In the rows, 128 means zero.
Named turns come first, each shown by rows before and after it. Which turns, in which order, take the first row of each pair that follows to the second? Write the first one first, as in the answered first pair.
P (before |-> after):
[116 152 117 133 109 143 109 140 136 116 148 122 140 166 112 148 118 117
 144 137 121 109 115 120 113 122 114 132  92 159 130 147 126 151 128 149
  99 101 113 126 126 129 100 129  82 149 159 153] |-> [108 144 122 133  94 143 103 138 146 121 147 105 141 154 109 152 112 125
 139 117 116 121 117 120 108 119 117 125 103 150 142 137 132 156 136 147
  97 104 114 148 130 126 104 128  92 150 167 159]
[151 155 138 153 154 117 163  88 152 108 124  99 133 121 155 137  92 124
 118 161 148 124 109 129 127 170 102 129 167 118 158 131 137 122 118  92
  84 111 116 115 115 138 110 149 100 119 157 136] |-> [148 159 136 146 155 114 159  90 157 117 125  96 134 124 156 138  88 121
 125 165 149 133 113 117 127 168 102 131 164 122 158 126 142 125 120  88
  87 105 117 127 124 135 115 151 102 119 161 128]
[126 112 135 136  99 116 133 142 128 121 132 125 125  97 122 124 103 136
 123 100 111 126 118 149 116 125 126 113 138 126 133 151 104 127 139 112
 116 132 132 143 155 125 107 113 130 141 131 148] |-> [136 130 136 147 116 121 149 143 115 107 126 147 124 114 128 115 112 125
 120 124 123 104 120 159 129 129 118 125 131 130 122 157  99 114 128 123
 118 134 140 114 133 137 101 121 113 140 122 143]
U (before |-> after):
[191 140  96 181 106 128 142 100 115 124  92 132 148 128 155  97 157 114
  66 139 118 104  95 131 169 113 128 108 192 126 143 149 128 111 145 130
 136 125 126 134 104 126 127 120 129 125 135 103] |-> [189 134 124 175 107 130 145  99 106 101  92 128 139 127 151 107 145 128
  64 129 110 101  96 154 166 109 130 110 180 134 148 166 102 117 144 126
 121 135 131 120 101 126 107 137 111 130 153 124]
[130 158  97 144 134 134 139 135 140 142 128 145 119 135 130 109 137 107
 141 165 147 131 123  94 142 161 117 140 135 128 110 134 136 122 128 132
 155 107 126 131 113 129 149 106 137  94  95  98] |-> [130 157 120 137 118 117 148 145 137 126 116 150 115 132 124 130  94 124
 122 133 115 135 113 117 153 142 111 153 144 161  97 167  98 133 120 115
 142 123 128 127 137 122 106 114 116 104 109 135]
[120 128 130 113 129 121 144 125 127 119 143 165 106 152 137 165 123 164
  91 112 145 106 162 139 174 135 103 128 128 142 177 126 121 172 128 131
 168 117 149 144 148  90  96 141 119 118 141 159] |-> [121 123 149 106 142 134 131 115 123 102 147 155 112 152 122 153 130 167
 105 132 153 100 181 155 164 146 104 128 102 130 192 111 129 161 143 151
 163 114 153 129 115  97 110 154 124 113 148 146]
[110 120 144 114 123 132 140 130 129 125 103 112  99 153 121 130 118 168
 134 124 135 129 134 127 120  95  97 119 108 132  94 127 119 123 131 131
 130 124 125  98 144 160 131 167 108 154 138 135] |-> [113 122 118 120 132 139 136 124 138 142 110 110 103 154 122 119 142 155
 144 143 150 135 144 108 117 106  98 117 109 109 107 111 143 117 137 136
 138 115 126 108 128 160 158 164 120 145 126 117]
F (before |-> after):
[110 133  94 148 112  79 102 131 115 117 109 125 111 103 137 149  80 143
  87  93 108 149  95 145 141 133 114 111 154 158 138 136 113 136 114  86
 121 145 158 126 190 130  61 111 119 147  99 190] |-> [112 148 116 127 157  97 115 126  88  75 117 128 108 126 128 146  85 129
 108 156 115 124 112 174 130 144 101 126  95 170 122 147 108 121 122 115
 103 135 158  71 150 147  74 153  92 158 118 182]
[118 111 125 122 126 153 110 109 118 109 130 114 145  94 113 128 107 156
 125 119 110 144 137 140 125 115 123  98 120 121 133 112 138 128 145 131
 104 124 144 140 127 122 111 143 135 136 150 133] |-> [119 108 125 121 132 152 111 115 118 105 131 113 144  93 114 131 106 153
 123 121 108 144 137 138 126 110 121 102 119 128 132 117 135 128 141 132
 107 126 143 138 128 118 111 141 135 134 153 132]
[138 132 143 148 148 165 121 164 108  82 122 119 141 133 123 116 160 135
 153 155 146 138 135 122  77 161 115 143  95  98 122 148 117 140 121 139
 111 117 158  72  72 145 134 170 116 116 146 144] |-> [133 128 110 136 124 160 102 164 131 126 138 102 146 121 130 120 174 137
 163 142 158 157 138  81  63 168 126 127 115  89 142 124 160 151 130 138
 123 106 153 117  89 130 170 150 149 108 145 119]
V (before |-> after):
[133  98 144 117 123 137 103 118 135 135 134  85 132  99 119 110 140 143
 140 120 143 132 142 136  98 126 145  96 125  87 168  88 159 120 152 143
 109 111 135 143 100 135 160 133 156 109 142 109] |-> [145 119 133 143 154 152 124 122 114 114 131 125 133 132 127  93 162 120
 137 152 152 101 139 147 116 135 134 114 108  88 142  96 154  99 132 159
 117 111 137  97  79 160 156 138 141 102 117 102]
[127 138  90 148  99  77 115 125 141 151 144 158 103 151 191 154 122 155
 154  57 138 178 104 149 138 101 141  83 134 119 112 164 138 175  77 118
 163 130 108 155 171 111  96 130 175 151  96 103] |-> [134 146  67 163 114  90 121 128 143 155 146 175 103 165 196 139 144 143
 156  78 152 164 110 147 147 112 137  83 129 110 109 156 148 159  65 125
 176 128 114 142 154 125 112 126 178 149  75  91]
[ 93 162 114 112 133  96 129 123 115 151 104  92 123 175 132 134 125 129
 125 175 135  92 102  87 143 151 118 139 153 139 118 153  75 143 147 111
 140 141 118 133 127 109 115 126 110 139 140 128] |-> [ 89 154 109 100 121  89 125 125 120 161 107  76 122 169 130 144 118 132
 127 163 130 103 105  78 134 152 120 135 150 131 129 146  83 150 153 109
 139 143 116 155 137 102 118 120 120 138 147 125]
[136 134 111 196 101 125 142 138 139 137 132 171 134 109 138 112 154 140
 115 109 124 102  97 141 150 109 139 122 152 122  97 117 135 115  91 124
 165 164 133 157 114 149 117  96 145  95  68 122] |-> [132 141 128 189 109 124 152 134 127 114 128 180 129 118 131 126 135 140
 117 111 103 101  95 158 160 107 128 137 137 141  84 135 103 122  89 115
 155 165 133 139 123 151  90 112 116 105  80 144]
Now pairs of rows:
Each pair is two turns apart.
[118 163  95 167  88  94 123 128 162 142 118 114 136 122 133  83 156 164
 134  83 158 130 115 117 151 117 138 119 184 135 158 137 140 117 105  94
 152 131 120 142 168 138 146 132 163 124  87  96] |-> [114 161 128 166  90  93 129 128 139 103 105 111 129 122 129  95 123 181
 125  65 138 114 112 151 154 104 136 131 167 158 147 168  96 119 106  83
 131 152 121 120 162 136 106 145 132 134 103 128]  F, V
[101  77 166 103  76 108 166 165 109 134 134  87 160 100 117 109  92 151
  96 144  89 138  93 178 130  75  99 153 105 158 131 130 102 142 124 149
 111 151 134 141 148 129 100 124  94 168 228 145] |-> [105  61 141  87  80 123 144 157 136 168 148  61 176  88 118  96 125 146
 120 162 110 147 114 145 106  94 107 134 102 118 164  79 160 136 151 170
 119 126 137 161 136 127 159 106 140 156 230 104]  F, V
[130 144  80 147 144 135 155 139 109 136 125 149 121 166 144 117 150 102
 133 158 131 111 120 103 160 127 121 144 142 124 109 125 162 121 112 134
 164 120 142 121 126 114 133 121 140 119  91  98] |-> [122 152 111 123 158 141 155 136  96 110 126 141 114 170 131 139 124 108
 142 178 110 109 128 124 157 122 104 161 113 156  98 151 137 131 123 135
 141 125 139  99 127 112 119 153 107 141 120 120]  U, F
[131 101 144 134 148 155 111 144 123  96 113 178 130 178 167 148 138 117
 128 150 121 138  98 144 155 148 137 147 126 128 109 140 113  98  98 132
 140 158  92 104 105 136 123 121 128 126  98 112] |-> [120  80 169 106 146 165  84 134 126  91 117 146 127 161 155 155 138 131
 144 156 121 146 118 147 121 154 142 136 104 115 135 124 120 106 130 151
 116 150  96 114  98 136 145 141 137 125 131 106]  V, U
[147  85 162 114 119 168 111 118 147 104  99 106 144 109 124 121 142 149
 136 141 168 125 149 187 104 145 159 114  91  75 163 117 131 128 145 154
  98 136 135 129  68 168 134 139 115 136 147 124] |-> [148  71 138 134  89 145 113 130 160 131  96 102 140  90 130 121 137 158
 119 101 166 136 134 170 106 132 166 103 134  78 170 108 130 134 133 132
 113 149 135 169  96 149 120 116 136 132 135 132]  F, F
[114 164 122 118 159 130 150 136 110 115 148 173 120 160 132 129 153 100
 140 167 138 113 129 124 149 148 120 146 114 152 103 146 124 134 114 148
 121 125 137  90 102 142 126 132 111 137 105 126] |-> [114 163 119 115 151 117 157 140 108 117 145 170 115 161 130 140 143 105
 124 157 135 116 124 129 152 143 118 149 123 161  96 157 113 143 105 139
 129 122 138  90 110 135 114 132 106 139 109 136]  U, U
[129 110 142 120 102 117 108 130 141 132 135  84 130 101 128 151 118 154
 120  86 121 141 119 138 113 116 134 109 141 126 138 127 109 138 138 116
 120 132 126 159 143 120 111 125 125 132 148 130] |-> [124 119 164 106 134 130 109 125 119  98 133  91 130 120 122 141 119 140
 140 131 126 124 141 155 107 123 122 125 106 138 123 139 106 129 155 139
 106 129 124 116 119 137 115 149 108 143 164 130]  F, F
[145 155  97 172 165 173 138 115 121 100 135 141 140 131 130  97 170 105
 131 171 166 130 141 125 129 151 121 119 109  92 139 107 147  92 127 164
 140 129 130  97  77 149 150 113 152 123  96 120] |-> [141 174 108 172 163 162 162 122 103  78 127 162 136 145 124 106 142 105
 113 167 149 124 123 144 147 144 113 137 111 135 109 147 110  98 115 148
 136 142 136  78  93 146 110 123 113 137  96 146]  F, V
[155 142 139 158 145 144 145 135 121 109 119 150 144 175 127 107 135 119
 112 165 127 126 137 140 153 162 126 126 109 112 117 143 108 110 135 158
  89 138 162 118 134 141 139 134  92 115 133 140] |-> [147 141 143 150 132 131 149 141 121 116 121 149 136 175 129 130 112 126
 113 153 110 138 128 134 160 157 123 137 120 131 105 160  96 127 138 145
  88 138 156 127 159 124 123 134  86 122 145 153]  U, V
[116  99 156  92 165 129 132 133 109  91 125  98 118 146 111 137 130 104
 133 124 144 155 134  83  92 143  97 126 104 131 166 137 136 172 148 143
 124 129 172 149 147 118 128 155 151 135 173 126] |-> [130 119 110 114 179 139 149 136 102 103 134 122 120 166 120 122 157  82
 133 145 162 146 122  64 115 157  95 131 113 126 148 129 152 150 127 151
 154 120 169 139 141 125 137 138 160 125 137  97]  U, V
[105 110 117 101  37 145  61 140 131 156 144  84 140 101 164 103 137 157
 121  83 145 175 131  89  94 135 170 108 103 106 135 100 191 143 153 139
 160  99 109 136 144 148 160 110 155 122 125 152] |-> [125 148  89 143  47 138 114 161 104 146 131 151 136 143 182  93 134 138
  92  85 140 151  89 103 150 121 154 146 143 154  74 147 148 130  94 110
 186 124 110 109 161 151  95  98 121 122  79 173]  V, U
[137 117 132 135 126 123  99 125 121 103 138 115 122 127 102 127 137 147
 115 114 137 115 144 119 104 120 123 119 140 105 182 111 116 126 136 129
 111 131 148 138 100 136 119 128 153 121 138 125] |-> [130 130 139 126 139 124 115 134 106  82 139 129 117 152  99 127 117 137
 119 132 133 110 142 126 117 125 110 141 126 129 159 138  95 131 133 125
 109 130 137 115 100 138 102 145 125 137 142 136]  P, V
[152 137 150 132 132 106 127 157 125 139 106 155 108 150 123 109  97 147
 153 144 119  94 117 157 144 115 118 100 109  98 132 152  79 109 183 135
 104 144 107  56 136 140  94 168 149 129  70 154] |-> [139 119 145 120 123 107 101 150 149 164 115 127 112 137 111 109 108 150
 167 141 132 105 133 136 119 126 128  80 103  69 164 115 120 115 213 149
 103 129 104  80 131 132 134 162 181 128  76 135]  V, U
[133 117 137 110 102 115 149  77 100 112 122 145 108 131 138 100 131 124
 135 184 132 139 151  98 126 175 116 119 112 112  95 162 137 132 156 148
 127 101 126 122  91 127 134 118 140 156 158 127] |-> [135 109 127 134  64  93 146  82 114 133 115 145 107 110 148 105 126 138
 111 124 125 150 129  86 141 163 131 108 158 115  98 152 132 142 138 123
 140 124 126 164 120 117 115  89 158 149 135 138]  F, F
[ 84 133 155 146 108 134 185 146 133 136 105 132 117 146 117 146 100 147
 167  83 144 123 118 140  91 122 105 129 140 112 122 143 129 162  94  66
 126 121 188 140 147 146 134 117 128  98 159 150] |-> [ 96 143 127 166 122 146 186 141 130 143 107 145 122 157 121 126 132 132
 164 107 164 108 121 133  97 134 105 130 137  95 124 125 145 144  84  77
 146 117 188 133 125 160 149 102 143  90 129 131]  V, V
[114 130 126 106 121 130 115 125 167 151 155  87 139 111 105 132  87 148
 152 113 119 169 123 100 111 126 130 134 122 137 159 121 148 149 137 126
 128  97 140 165 137 114 152 115 139 134 176 126] |-> [135 168 111 139 174 157 147 125 127 113 147 138 144 155 109 100 123 117
 151 174 146 120 125 121 143 135 115 158 101 145 121 137 144 113 106 147
 149  99 144  96  92 151 144 125 111 127 133 108]  V, V
[132 165 147 111 126 117 109 147 116  91 145 122 119 116 127 141  65 121
 135 154  70 154  84  78 129 157 117 167 166 167 101 164 112 142 102 148
 119  84 104 157 116 122  73 164 108 130 179 116] |-> [129 152 171 111 131 119  97 143 114  81 139 107 118  99 124 141  68 132
 134 148  64 142 100  93 120 155 128 158 149 154 117 161 109 144 113 161
 105  85 108 150 100 130  75 177 114 126 189 121]  P, F
[119 144 112 114  97 121 130 152 142 170 136 131 133 139 141 144 107 122
 127 108 120 145  97 107 145 122 121 150 151 142 112 154 120 144 126 104
 146 123 117 159 163 113 118 114 119 143 119 136] |-> [107 131 156  76 126 140 105 140 130 129 143 103 133 126 122 145 108 135
 152 147 120 136 142 135 105 128 128 139  91 127 135 142 123 143 164 138
 109 110 120 123 126 127 150 159 112 147 167 131]  U, F
[153 137 121  76 143 131 131 113 142 143 151 119 141 167 127 147 104 148
 115 143 154  83 129 119 129 134  77 167 126 134  95 154 103 101 122 132
 131 142 105 131 124 121  98 124 119 161  93 152] |-> [151 141 113  79 150 136 125 104 140 152 153 116 148 173 119 140 120 136
 119 150 166  83 131 108 126 146  79 161 124 120  98 134 131  94 129 145
 133 139 111 133 110 128 122 119 130 156  83 141]  U, U
[ 98 143  98  97 151 127 116 135 136 154 128 116 139 136 114 111 112 100
 123 148 155 115 144 132 116 108 138 129  96 119 130 120 153 119  98 155
  99 121 123 104 121 124 128 131 120 129 136 126] |-> [107 151  83 115 149 125 125 139 138 157 129 124 139 143 122 103 122  98
 115 140 162 114 138 124 127 113 137 128 111 121 123 119 149 110  83 151
 110 125 128 106 124 128 123 115 113 120 118 125]  F, V
[124 141 117 153 143 113 151 135 116 108 145 164 124 150 119 146 116 123
 112 129 103 124 134 118 134 115 109 150 147 170 101 143  91 139 114 116
 125 128  84 128 149 122 120 139 121 152 112 152] |-> [120 128 139 140 136 110 139 130 119 108 142 146 125 133 116 155 106 133
 114 121  95 129 139 128 121 108 112 145 143 166 110 146  86 147 124 115
 107 131  86 134 150 124 118 145 121 155 132 155]  V, F
[100 124 148 124 125  54 126 146 107 136  97 136 122  96 158 123 135 156
 117 148 130 129 103 130 129 147 133 152 117 112 163 101  79 165 159 115
 111  97 114 148 158 146 150 140 162 189 146 166] |-> [108 122 137 154 118  55 132 141 109 140  95 146 124  93 163 109 151 154
 100 136 136 116  90 134 144 144 136 142 130 103 165  96  77 153 148 113
 126 110 121 157 150 154 146 128 174 173 119 162]  V, F
[ 87 112 130 157 154 118 151 117 121 115  92 124 135 120 105 160 138 136
 131 112 178 133 139 159 136 132 165 105 151 135 132  87 114 128 131 113
 113 134 112 119 112 118 136 118 157 155 141 143] |-> [ 89 124 128 150 164 117 156 118 117 107  97 127 131 134 104 169 125 133
 133 127 172 136 136 160 136 132 156 117 141 147 114 102 103 134 132 111
 109 131 105 103 116 118 132 130 138 162 149 147]  P, V
